One turn moves each row of this set onto another row. After a few examples, where does it send each row asked below?
kesik: [-2.86 -0.89 -2.22 -0.25 -1.21  1.45 -1.99 -2.13  1.58 -0.07  2.14  1.44
 -0.35]
Gapo: [-0.55  2.49  0.44  0.57 -2.03  2.89  2.00 -0.55 -2.50  1.71  1.30 -1.43
 -2.09]
mubel: [-0.81  1.65 -2.43 -2.26 -0.99 -0.87  1.36 -2.11 -1.02  4.08 -1.07 -2.29
  0.15]
vubov: [ 3.23  1.22  0.58  1.72 -1.55  3.39  0.36 -0.58 -1.48  0.28 -0.19 -0.25
 -1.10]
Nep: [ 3.11  1.47  0.21  1.01 -0.86  3.52  0.40  0.11 -1.22 -0.44  0.17 -0.47
 -0.99]
giki: [ 2.62 -0.78  0.70 -0.68 -1.15 -1.40  1.94 -1.71  0.05  4.11 -0.32  1.51
  1.28]
ruros: [ 0.04 -0.27 -2.01 -0.46  2.52  0.42  2.16 -2.27  1.45  2.78 -2.27  1.66
 -1.53]
Debig: [ 0.43  2.51  0.05  1.37  1.21  3.60  1.27 -1.37  0.72  0.18  1.36 -0.74
 -2.01]
pom: [-0.86  0.94 -2.98  1.27 -2.62  1.30 -2.19  2.19 -1.34  1.54  0.36 -0.11
 -2.72]
tirak: [ 1.56  1.18 -1.31  1.66 -1.73  0.48 -2.86  1.70  1.49  0.74  2.49 -0.06
 -0.80]
Natuf: [-1.24  0.80 -3.93  0.98 -2.70  0.81 -2.68  0.91 -0.14  2.21 -0.34  0.56
 -2.91]
miti: [-1.33  0.13 -1.13  1.80 -1.50 -0.02 -0.68  1.05  1.74  2.48  2.14  3.15
 -3.08]
pok: [ 2.64 -0.24  1.09 -0.83 -1.83 -1.64  1.88 -2.06  0.30  3.87 -0.55  1.24
  0.58]
kop: [-0.46  2.04 -2.20 -2.28 -0.79 -0.78  0.93 -2.90  0.07  3.88 -1.29 -2.25
 -0.09]
vak: [ 0.50 -0.34 -1.74 -0.44  1.57  0.45  1.79 -2.71  1.23  2.95 -2.98  1.87
 -1.95]
gisa: [ 0.32  2.53  0.17  0.59  1.05  3.48  1.69 -0.41  0.28 -0.06  1.85 -0.73
 -1.86]
mugu: [-0.53 -2.19 -1.63  0.25 -2.79  1.37 -2.55 -1.51  0.40 -0.27  0.89  2.43
  0.26]
ruker: [-2.82 -1.16 -1.44 -0.68 -3.79  0.77 -1.54 -1.33 -0.69  0.94  2.20  1.28
 -0.07]
Mip: [-0.73 -2.29 -3.06 -0.52  2.02  0.31  0.28 -0.42 -0.82  2.01 -1.46  2.64
  0.60]
Ruk: [ 0.04  2.20  0.25  0.14 -1.81  3.10  1.93  0.45 -2.84  0.99  1.06 -0.99
 -2.10]
Puz: [ 0.29 -1.79 -0.36 -1.08 -0.44 -1.63  0.81 -0.07 -1.09  3.09  1.45  1.84
  2.63]
lubu: [ 0.98  1.31 -1.76  1.12 -2.72 -0.52 -3.07  0.64  2.17  1.86  2.44  0.16
 -0.57]
Sibod: [-1.65  0.73 -0.91  1.86 -0.60  0.77 -0.46  1.97  1.01  1.58  2.74  1.95
 -3.14]
dup: [ 3.32 -0.66  0.60 -0.60 -1.39 -1.42  1.59 -1.52 -0.01  3.46 -0.67  1.11
  1.26]
tam: [-0.43  1.55 -2.58 -2.27 -0.62 -0.74  0.97 -2.56 -0.33  4.35 -0.82 -2.22
  0.81]
sul: [-1.44 -0.01 -3.58 -2.16  0.85 -0.66 -0.70 -0.98 -0.68  2.54  0.45 -1.15
  2.36]
dit: [ 0.14 -0.68 -2.38 -0.48  2.12  0.58  1.84 -2.39  0.79  3.28 -2.74  1.76
 -1.22]

Nep turns into Ruk
tirak turns into pom
lubu turns into Natuf
Where do these go?
Gapo turns into Debig
kop turns into vak
Mip turns into Puz
kesik turns into mugu
dup turns into mubel
dit turns into giki

One turn moves each row of this set onto another row. After a few examples, where does it send each row asked below?
Laza: [-2.47 -1.24 -0.01  1.95 -1.29 -0.54 -4.38  1.94 -0.02 -0.98  0.51  1.33
  2.98 -2.62  0.62  0.82 -1.70  1.78  2.43  3.15 -0.10  2.83]
notid: [-3.38 -0.76 -4.15  2.12  2.12  0.14  0.92 -0.10 -0.36 -0.24 -3.33  1.60
  2.54 -2.03  4.57 -0.86 -0.58  2.61  3.69  2.01  0.85 -0.58]
deg: [-2.03 -0.87  3.41 -0.30 -0.14 -1.46  0.47  2.12  0.72 -0.30 -0.05  1.30
  4.61 -3.00  2.70 -1.14 -3.27 -1.23  3.82  2.88  3.68 -1.98]
Zopap: [-0.47 -1.72 -1.12  1.83 -0.81 -0.63 -0.19  0.65 -1.28  1.54 -0.46  1.49
  2.05  3.35  2.40 -1.87 -3.62 -2.09  1.01  3.36  0.61  2.17]
Suten: [-0.86 -1.07  1.26  3.33  0.07 -0.23  1.85 -3.38  2.57 -2.22 -0.18  2.09
  2.75 -0.16  1.04 -1.38 -0.50  0.11  1.85  0.57  2.77 -2.94]
zev: [-0.50 -1.49 -0.84  2.85  1.22  0.54 -4.07  1.36  1.32 -0.48  0.55  0.17
  1.31 -1.46  4.51 -0.96 -2.40  3.08  2.27  1.26 -0.92  2.41]
resut: [ 1.41 -1.26 -3.66  1.95 -2.54 -0.57 -0.43 -0.11  0.01 -1.32 -3.60  0.09
  2.07 -2.61  5.37  0.75 -3.56  0.73  3.59  2.54  0.95  0.86]
Dap: [-0.71 -1.37  0.95  2.57  0.49 -0.82  2.24 -3.67  1.99  0.61  0.36  1.17
  3.39 -0.46  1.32 -1.72 -0.88 -0.48  1.15  1.70  2.58 -3.47]
lat: [-0.67 -0.54  0.10  3.46  1.72  0.15  1.26 -2.94  1.01 -2.43 -0.95  1.37
  3.53  0.99  0.23 -0.03 -1.13  0.39  3.29  1.05  3.14 -3.03]
Sen: [-0.58 -1.07 -0.01  2.54  2.10 -0.25  1.72 -3.50  0.36  0.26 -0.51  0.23
  4.13  0.54  0.60 -0.68 -1.57 -0.06  2.52  2.28  2.70 -3.75]
vur: [-0.41 -2.95 -3.41  2.45 -3.28 -0.39 -0.34 -0.78  0.21 -0.88 -2.69  0.89
  1.08 -2.43  7.20  0.41 -2.84  0.48  1.95  2.58  1.64  0.44]
lona: [-2.18 -3.00 -1.35  2.68  0.99  0.84 -4.20  0.11 -0.72 -0.23  1.05  0.14
  1.96  0.46  6.77 -1.60 -2.19  1.93  2.26  3.29  0.86  1.13]
Rap: [-0.86  0.55 -0.65  2.03 -1.45 -0.80  1.46 -0.20  0.50 -0.78 -2.90  3.94
  3.47 -4.05  5.86 -3.56 -1.91  1.51  2.07  2.73  2.54 -1.16]
Vuroz: [-1.86 -3.00 -1.43  3.51 -0.01 -0.21 -0.20  1.21  2.92 -2.39 -3.78  1.58
  4.11  2.79  3.49  1.03 -0.93  0.36  1.34  0.76  0.73 -1.81]
kon: [-0.84 -2.54 -0.91  2.64 -0.08 -0.82 -0.24  1.14  0.63 -0.49 -3.97  1.19
  6.21  2.97  3.99  0.33 -2.63 -0.53  1.38  2.96  2.08 -3.10]
fov: [-0.91  0.58 -2.15  2.83  0.38  0.18  0.98  0.59  0.73 -2.21 -3.78  3.01
  2.43 -4.01  3.65 -2.26 -0.89  2.92  3.29  1.04  0.32 -0.55]
labo: [ 0.13 -1.88  0.31  2.20 -2.61 -0.58 -0.04  0.60  0.05  0.75 -0.06  2.44
  1.28  1.93  2.68 -3.22 -3.12 -2.24 -0.16  2.62  0.06  2.24]
geman: [-0.10 -1.41 -0.26  2.97 -2.13  0.25 -0.50  1.01  0.38 -1.81 -0.74  2.64
  0.71  2.54  1.84 -2.43 -2.33 -1.52  1.24  1.43 -0.28  2.87]
totuv: [-3.62 -1.81  3.75  1.77  2.36 -1.51 -1.21 -2.18  0.12 -0.27 -1.26 -0.56
  0.61 -0.56  1.68 -2.00 -2.61 -1.32  4.30  2.82  0.84 -0.36]
Nodo: [-1.15 -1.72  2.93  2.33  0.64 -0.08 -0.01  2.91  0.17 -0.77 -0.19  1.67
  1.96 -4.74  0.68 -0.76 -2.62  0.85  1.80  0.36  1.06 -2.36]
Kare: [-3.56 -0.97 -2.60  1.26  0.42 -0.98  1.31 -0.91 -0.44  1.20 -2.63  2.45
  3.66 -1.95  6.76 -2.10 -1.58  1.44  2.47  3.93  3.19 -1.37]
Tama: [ 0.14 -1.02  1.38  3.26  1.12 -0.18 -1.02  1.79 -0.19  1.12 -1.38  1.28
  6.41 -4.19  4.71  1.40 -0.99  0.15  1.40  1.29  0.09 -1.67]
Naru: [-2.83 -3.24  0.34  1.60 -3.24 -0.45 -3.97  0.29 -1.54 -0.54  1.18  1.21
  4.03 -1.79  3.36 -2.08 -0.85 -0.49  2.53  5.62  0.61  0.98]
sado: [ 1.52  0.06  1.06  1.46 -0.85 -0.29 -3.54  1.11  1.83 -1.02  0.57  0.57
  3.15 -2.33  5.12 -3.17 -3.08  1.54  3.08  2.36 -0.12  2.35]
nodor: [-1.09 -0.25  1.38  2.33  0.94 -0.35 -1.25  1.50  0.34 -1.16 -1.74  1.69
  7.58 -2.29  5.92  1.87 -1.00 -0.79  3.78  2.19  2.13 -1.11]
fika: [ 0.27 -2.44 -4.01  2.11 -2.10 -0.69 -0.14 -0.41  0.19  0.40 -2.89 -0.13
  1.31 -2.89  6.00  1.11 -3.12  1.04  2.16  2.37  0.68  0.73]
Gegir: [-3.47 -1.72  4.83  2.11  1.68 -1.88 -1.29 -2.01  0.17 -0.06 -1.01  0.57
  0.48 -1.03  2.12 -2.06 -3.48 -1.08  2.98  2.60  1.76 -0.47]
zupo: [-1.64 -3.14  0.67  4.02  0.63  0.72 -0.68  0.85  0.67 -0.11 -0.86  1.49
  4.97 -3.70  5.77  0.76  1.51 -0.11  1.34  0.66 -0.91 -1.89]
Seki: [-2.95 -2.55  0.66  3.13  0.47  0.58 -1.11  0.48  1.02 -2.38 -1.24  1.69
  5.81 -1.64  6.84  1.06  1.51 -0.96  3.47  1.42  1.10 -1.31]
bogi: [-0.69 -1.32 -1.44  2.33 -0.40  0.10 -0.70  1.15 -0.69 -0.81 -1.20  1.58
  1.49  3.91  1.48 -1.22 -2.93 -1.49  2.23  2.19  0.08  2.94]
Puvat: [ 0.22 -2.72 -0.02  3.22 -1.41 -0.81  0.59  1.19  4.07 -1.33 -3.43  1.66
  4.05  0.25  3.01 -0.73 -0.66 -0.01  0.10  0.42 -0.89 -2.02]
pizug: [-4.73 -3.66  0.90  0.20  1.07 -0.08  0.02  0.96 -0.49 -1.64 -0.03  0.27
  3.66 -0.56  3.73 -1.22 -0.74 -1.83  5.28  3.33  2.85 -2.53]
bubaz: [-3.88 -4.42  0.50  2.91  1.80  1.38 -0.33  1.71 -1.01 -1.84 -0.22  0.54
  1.24 -2.25  1.81 -0.80 -0.02  0.29  3.41  0.93  0.37 -2.88]
dola: [ 0.59 -1.82 -3.00  2.22 -3.56 -0.24 -0.50 -0.50  0.12 -2.51 -3.34  1.07
  1.90 -2.35  6.76  0.11 -3.21  0.21  3.20  2.85  1.92  0.59]
Kogi: [ 1.24 -2.39  0.30  2.37 -1.55 -1.32  0.55  1.06  2.00  0.72 -3.48  1.16
  6.02  0.45  3.51 -1.59 -2.26 -0.96  0.14  2.64  0.40 -3.08]
kefet: [-0.30 -1.59  0.50  1.50 -1.02  0.07 -3.77  0.04 -0.03 -0.59  0.83  0.49
  3.84 -0.39  7.39 -3.79 -2.65  0.34  3.31  4.56  1.68  1.06]
fase: [-2.69 -1.81  5.01  3.13  1.45 -1.05 -1.54 -1.73 -0.61 -1.24 -1.45  0.94
  0.14 -1.47  1.47 -2.67 -3.05 -0.81  3.04  2.30  1.23 -0.85]
feb: [ 0.52 -2.36 -0.15  2.38  0.20 -1.78 -0.90 -1.91 -0.13 -1.06 -1.44  2.60
  1.61 -2.45  1.24 -1.73 -2.17 -3.32  0.83  2.79  5.63  1.47]
lop: [-1.81 -1.15  1.10  0.98 -3.43 -0.98 -3.67  1.30  0.74 -1.56  0.62  1.62
  4.09 -2.91  2.08 -1.64 -1.02 -0.16  3.35  4.40  0.15  2.46]
sud: [-2.76 -1.89  3.89  2.83  2.20 -0.79 -1.68 -1.93 -0.70 -1.53 -1.75 -0.19
  0.21 -0.86  1.14 -2.58 -2.26 -1.06  4.40  2.41  0.37 -0.65]
Zeku: [-1.31 -3.35 -1.70  1.52  1.36 -1.82 -0.72 -2.52  0.15 -0.36 -1.09  1.49
  1.40 -1.25  1.80 -0.91 -1.21 -3.62  1.60  3.08  5.26  1.80]
tidet: [-3.44 -3.33 -0.86  2.63 -1.24 -0.03 -4.50  1.02 -2.15  0.22  0.95  0.94
  2.95 -1.46  2.16  0.28 -1.39  1.39  1.57  4.55  0.39  1.31]
lup: [ 1.24 -2.39 -1.01  3.25  1.02 -0.92 -1.13 -1.36 -0.54 -1.82 -2.06  1.89
  0.83 -2.91 -0.26 -1.85 -1.05 -2.69  1.33  1.65  3.30  1.55]
Sadif: [-0.52 -3.57 -2.42  2.47  2.09 -1.05 -0.90 -2.01 -0.16 -1.03 -1.62  0.75
  0.71 -1.76  0.34 -0.97 -0.25 -3.03  2.06  1.98  2.97  1.96]

tidet turns into Laza
Kogi turns into kon
nodor turns into Seki
Where do these go?
fika turns into resut
Gegir turns into totuv
geman turns into labo
Zeku turns into Sadif
kefet turns into lona
pizug turns into bubaz
fov turns into Rap
Suten turns into Dap

